Each named move below is a turn or a mirror, shown by a few rows before and after it. Which moves, in which order, take the first row of each later pair to the second? The first pair is answered.
move V:
[-25   4 -22   3  17  -4  18 -19  26  20 -11   7   4  -1 -10 -21  -8  -3
   5  -8] => [-13   3   7   5  20 -18  17 -21  13  17 -19   2   1   3 -13 -19 -10 -13
  25  18]
[ 20  18 -12   5 -38  -7  39   3  30  -5 -34  16  -9  -5 -10 -29  -4  11
   6 -12] => [ 30  18   9   7 -34 -13  36   5  19  -4 -41  14  -6  -2 -12 -24   0   4
  18   7]
[ -3 -21   6   5 -18  19  -6  17 -19   6  12 -19  -1  12  19  20  -3  -3
 -19  -1] => [ -2 -22   9   3 -17  23  -8  15 -18   6  15 -15  -5   9  20  21  -4  -5
 -13   6]
move R:
[ -8   3 -14  -8   4  -6   4  -6   8   6  -5  17   7  -3  -9  -6  -5  11
   2 -12] => [ -9 -10  -3 -18  -3   5  -6   9 -13  10  17  -2   6   0  14   6   4   6
   0  -4]
[-17 -22 -17 -12  48 -10 -20 -11 -13  -4  38   2   3  -8  18  26   2   9
  -9 -15] => [  1 -21  38 -14  39 -25 -15 -11 -29  -6  15  -2   0   0   0  23   9  -2
  25  34]
[-11 -15 -43  -7  11  22  -2  15  -2  12  33  -5   2  -3  27  11 -11  15
 -39 -36] => [ 13 -21  50 -10 -10   7   7  20 -40  10   5 -27  -1  12   5  17   3  -7
  21  39]
move J:
[  5  13   4  17 -41  -1  18  -6  21  -2 -28   9  -1   2 -28 -12 -20 -11
  16   9] => [ 12   0  16  12 -56   6  19   4   3   2 -20 -11   0   5 -18  -3 -13 -17
   8  26]
[  4   7  14  -1 -60   6   9  -3   0  -5 -42 -20   9   8 -13  13   2 -17
  29  33] => [  5 -10  19 -12 -48  16  -7   0 -17  -1 -16 -33  12   7   1  29  13 -16
  28  38]
[ 16 -11   8  11  19 -24  30  14 -11  -2  10  -7  13  -4  -9  40   3   5
  25   3] => [ 15 -12   8  13  23 -28  32  12 -12  -2   7   0  16  -1 -12  38   2   5
  25   1]
move P:
[ 33   3  25  18 -44  19   7  25 -38  -9  -3 -39 -23  13  18   0  12 -12
 -17  43] => [ 20   4 -27  21 -48  37   5  27 -15  -7   7 -30 -25   9  27  -2   8   1
 -54   2]
[  8 -20   2 -11 -19  25   5  27 -61  -1 -14 -12 -10  11  49 -14  18 -39
 -15 -18] => [  7 -20 -12  -9  -8  26   0  25 -57  -1  -2 -12  -5   6  51 -18  22 -36
 -22 -31]
[ -6  20   8   3  19  13 -18   2  -1  -3  17  -1  24 -23 -18  13 -15   5
   1  -9] => [ -3  20  22   7   6  12 -15   3  -8  -6   9  -2  21 -21 -26  11 -14  -2
   9   5]
Then:
(two moves a pair)
[-13 -12  12  12  48   2 -31   3 -20   5  21   5 -16  -1  -4  11  16  12
 -18  -3] => [-21  -1 -14  16  42   7 -20   1   1   3  13  22 -19   0  -4   1  10  16
 -29 -22]	R V
[ 22  32  51   9 -36 -39  29   0   5  -4 -32   8   1  31 -20   6 -14  -6
  42  37] => [ -9  35 -57   4  12 -16  12   2  41   3  13  27   1  11  12   4 -21  27
 -31 -64]	P P
[  5  -8  28   0 -42   8   9   9 -14   6 -17 -10  -6  13   1   7  -7 -17
   7  32] => [ -2  11   0  11 -48  11  18   1   9   0 -34   8 -10   8  -5  -7 -20 -11
  -1  11]	R J
[ 21  14  55  17 -27 -12  37 -25  13 -19 -54  46  10  10 -14   5   3 -16
  -4  36] => [  6 -31  20  -3 -31  36   3   5 -28  -3  20  -1  16  15  46  41  14 -10
 -58  10]	R R
[  0   8  62  -7 -55  13 -13   3   1 -22 -39   3  -6  -9  14 -24 -20 -18
  27  13] => [-19  -9   8 -18 -47  48 -31  17  -1 -17   7 -13  -3 -17  49  -8 -16 -10
 -21 -34]	R R
[-10   2 -20  15 -21  25 -11  -4   2   7  -8  -1  -7   8   3   1  -5  -8
 -31 -16] => [  0  -8  33   0  13   6 -24  -7 -24   6   1 -20   2   9   3  16  13 -10
   4  19]	P R
[  8  -5  31  20   1 -34  -8 -36  -4 -21   0  -2 -21  13 -27 -16  11 -29
  40  30] => [ -6  -6 -48  30 -43   5  -3 -21  18 -15   8  -2 -26  14  -1 -17  -6 -17
 -27 -21]	P R
[ 10  -8 -11  -9   5  21 -18  21 -16  -3  22  -3  -4  -6  20  10  13  12
 -14   6] => [  5  14 -36   3  -4  15  -4   9  15 -12  -2  14  -8 -12   5  -6   3  16
 -21 -14]	R V
[ -3  18  10  17 -24   9  25  -5  12  15 -12  10   0  15 -22 -20  -7  -2
  26   9] => [-13   7 -19  -1  33   6  -3  -1   7  19  35   7   4   5   5  -8   7  15
  14 -22]	R P
[-10   6  -9  46 -33  48  20  35  16 -22   5   1 -10   0  10 -10 -20   2
 -26  13] => [-12 -14  -2  33 -15  52   3  44  -3 -15  35 -11  -4  -5  27   2 -11   4
 -29  10]	J J
[ 12  -6  49 -13  22 -32 -17  -5 -12  -4   9 -13   5   1   6   0   8  -6
  36  38] => [ -7  15 -13  -3  55 -38 -16 -21  32  -6   1  19   1 -10   1 -16   0  14
  17 -16]	J R
[ -2  -6  -9 -18 -59  21  -5  41  -9 -31 -12   0 -23  21   5   2   9  -8
 -19   9] => [-13  10 -55 -17 -24  13 -10  30  20 -34 -12  28 -20   6   1  -9   5   6
 -28 -33]	R P
[ -7   0 -35 -15  54   3 -14  -2   5  -1  36   3  15  -5  18   3   8   9
  -7 -21] => [ -6  22 -42   6  27  -1  14 -13  36  -6  -8  25   6  -2 -15 -18 -10   4
  -3 -25]	J J
[ 19  33  18   2  -6   9  39 -21  18   5  -7  27 -13   7 -30  -1 -41  10
 -14 -24] => [ 14  20   3  -6 -28  29  31 -12   5   8  13   8 -13  14  -8  13 -46  10
 -38 -32]	J R
[ 13  -4  43 -17 -13 -14  -5  -4 -32  -9  -3 -19  -8  22   5  30  21 -10
  17  43] => [ -6   3 -46  -6 -35  19  -2   0   3  -4   4  -5 -13  15  20  20   1   6
 -44 -25]	P P
[ -9  24 -15  16 -11 -26  20 -28  35  -9 -24  32 -11  11 -27 -27 -40   0
  29   8] => [-15 -17 -13 -19  47 -15 -30  -9  -6   6  58 -11   4   6  24  11  -9  10
  11  -7]	R P
[ 12  15 -19  29  22   7 -18   2  14 -14  -7  28 -29 -10 -14  10  10  -5
 -31 -24] => [ 18  -2   8  19  44   2 -33   6 -10 -11  17  13 -24  -8   1  22  26  -7
 -13  -7]	P R
[ -8 -15  22   1 -33  23 -11  14 -28  19  10 -22 -18   5  17   2  21 -11
 -23   9] => [-18   6 -28  15  -7  12   1  -9  19  11  -6  13 -22  -7  -5 -20  10   3
 -34 -36]	R R
[  3   3  24   9 -47  13  43   4  -3   7 -14  -7   9  25  -8  20   0 -26
  -3  28] => [-13  17 -39   6  21  -1  29 -15  36   4   7  28  13   8  -3   9   3   1
 -23 -34]	R P
[  0 -19   1  10 -28  13 -28  18 -10  21   5 -31 -14  48  -9   3 -38 -26
  -4  13] => [  4  -3  19  15   1 -16 -23  -2   6  14 -23 -11 -11  43 -39 -11 -41 -27
  29  27]	J R
[ -6  12 -16  15 -45  -1  32  -4  12  -3 -47  19  -5   2 -29 -11  -9 -14
  -2  -4] => [-16   1 -51   7 -35  20  16   5  12   4 -15  13  -6   0  -1  -2  -8  -4
 -32 -34]	V R
[  2 -17  21 -24  33  -5 -28   4 -32  10  35 -16  10   6  20   8  22  -4
  20  10] => [  3  29  -4  10 -13 -19  18 -17  31  -3 -34  30  -5   4 -27 -35 -10  -2
  22  -5]	P R
[ -6 -19 -39   0 -11   5 -10  10 -10  10  32  -6   8 -17  36  27  -1   8
 -35 -23] => [  5 -10  -7  21 -73   6  16   7 -15   2 -19  -6   0  -5  11  18 -11  -6
 -25  15]	R P
[-16  33 -38  24  -7 -15  15  -2  28   0   5  13 -11 -18  -6  -2   1   6
 -21 -47] => [-14  37 -14  16  26 -39  13 -14  23  -4  -3  18  -2 -22 -19  -7   4   4
  10 -33]	P J
[ 13 -10  45 -11  17  -4 -22  13 -27   7  30 -36  10   0  21  24  22  -2
  16  30] => [  4   7  13  -9  69 -31 -24  -5   4   1  21  -5  10 -14   4   5  19  13
  27  -4]	J J
[ 13 -24   9  -4  34 -15 -21  37  11  -9   1  17  20  18  -3  24   0  22
  18   2] => [ 12 -28  13 -11  20  -9 -18  34   6  -8   3   7  20  23   4  30   0  26
  16  10]	V R
[ 14   9  35 -11   9 -14   9  19  18  -2  -5   0  -6  -8 -12  -1  -6   5
  16  29] => [  4  -8   2 -17  10  12 -12  35  11   2  34 -17  -5 -10  20  11  -1  12
 -19   4]	R R
[-27  33 -21  -6  38 -34   8 -34  33  -8 -37  28  14  -2   0   4 -24  -2
  -3 -11] => [-13  -1  51 -19   8 -21  -6 -11 -28   3 -16 -19  13  14  22  33  -6 -20
  17  50]	R R
[  1   1 -26   1 -43  18  27 -11  16  48 -12 -13  -5 -17  -7 -12 -21   8
 -40 -32] => [  4  20 -21   8 -17  -7  35 -28  31  42 -32  13  -6 -24 -28 -28 -20  10
 -19 -32]	V R
[  5  24  -7 -21  45 -18 -15  -3   3 -20  26   9  25   0   7  17  15  15
  -7 -12] => [  4  14  -2 -22  29  -5 -21   8 -18 -17  33  -7  22   3  18  35  19  10
 -14  -2]	J R
[ -6 -18  -3  12  46 -35   7   2   6  11 -13  -5  -3 -13  -9  16   3 -26
  23  10] => [ -8 -14 -24  26  -7 -14  26   9  23   9 -33  -5 -12  -4 -14   7 -14 -32
  -2   4]	P P
[  7 -30  16  -8   6  15 -16  11 -36  12  30 -32  11  -4  22  20   8   1
 -13   4] => [  1 -19 -16  -9  34  10 -22   4 -14  10  34 -14  12 -15  21  14   6  13
 -20 -29]	V J
